0: (-15, -1, 9, -27, 21, 11, 0, 26)
1: (-29, 41, -28, 2, -7, 12, 0, -28)
2: (-1, 48, -61, 26, -4, 42, -2, 7)
3: (-27, -41, 55, 55, 53, -38, 56, 64)
4: (0, -17, 28, -4, -5, 12, 0, 6)
5: (-16, 41, -24, -10, -29, -40, -56, 6)
6: (26, 40, 2, -28, -30, 42, -3, -24)
7: (23, 13, 30, -61, 23, 17, 2, -2)
8: (30, -15, 2, -33, 26, 12, 1, -30)
9: (10, 26, -48, -42, -28, 21, 12, -4)
10: (-42, -15, -14, 37, 27, -19, 32, 36)
11: (23, -66, 3, -26, -35, 43, -26, -53)
12: (-6, 33, 14, -39, -12, 35, -23, -17)
13: (-8, -40, 33, -19, 34, -50, 23, 26)
14: (4, 40, 28, -63, -2, 42, -30, -24)
15: (-2, -68, -52, -31, -28, -65, -54, -59)
16: (-32, 15, 0, -26, 22, 18, -2, 25)
17: (60, 45, 32, -28, 32, 43, -24, -27)

(-18, 16, -5, 30, 6, -11, 27, 21) -> 10 0 4
(19, 39, -65, -32, -53, 37, -4, -19) -> 9 6 2
(-5, 26, -5, -5, 2, 13, 6, -29) -> 1 12 6
(-34, -73, -26, -33, -34, 46, -29, -57) -> 11 8 15
(-7, -42, -64, -15, -55, -50, -47, -40) -> 15 5 11
(-35, 28, -42, -5, -38, -43, -44, 14) -> 5 1 9
(-61, 41, -32, 2, -31, 44, -32, -2) -> 1 2 12
(55, -67, 29, -36, -29, 73, -31, -59) -> 11 8 4
(-57, 11, -25, 59, -8, -15, 52, 59) -> 10 3 16
(25, 14, 34, -33, 22, 17, 1, 2) -> 7 8 0
(42, -9, 37, 12, 33, -48, 25, 11) -> 13 4 8
(11, -4, -19, 27, 29, -8, 27, 19) -> 10 0 4
(18, -35, 50, -14, 35, -33, 31, 10) -> 13 4 0
(28, 13, 34, 22, -1, 18, 5, 1) -> 4 0 6
(-53, -13, -28, 26, 21, -8, 54, 55) -> 10 16 0
(-45, -16, -12, 27, 15, -9, 46, 40) -> 10 0 16
(-59, 43, -80, 3, -61, -66, -58, 29) -> 5 1 9
(-1, -68, -81, -28, -59, -71, -59, -54) -> 15 5 11
(27, -11, -27, 28, 52, -15, 28, 26) -> 10 0 13
(6, 4, 10, 11, -13, 3, 25, 13) -> 4 0 16
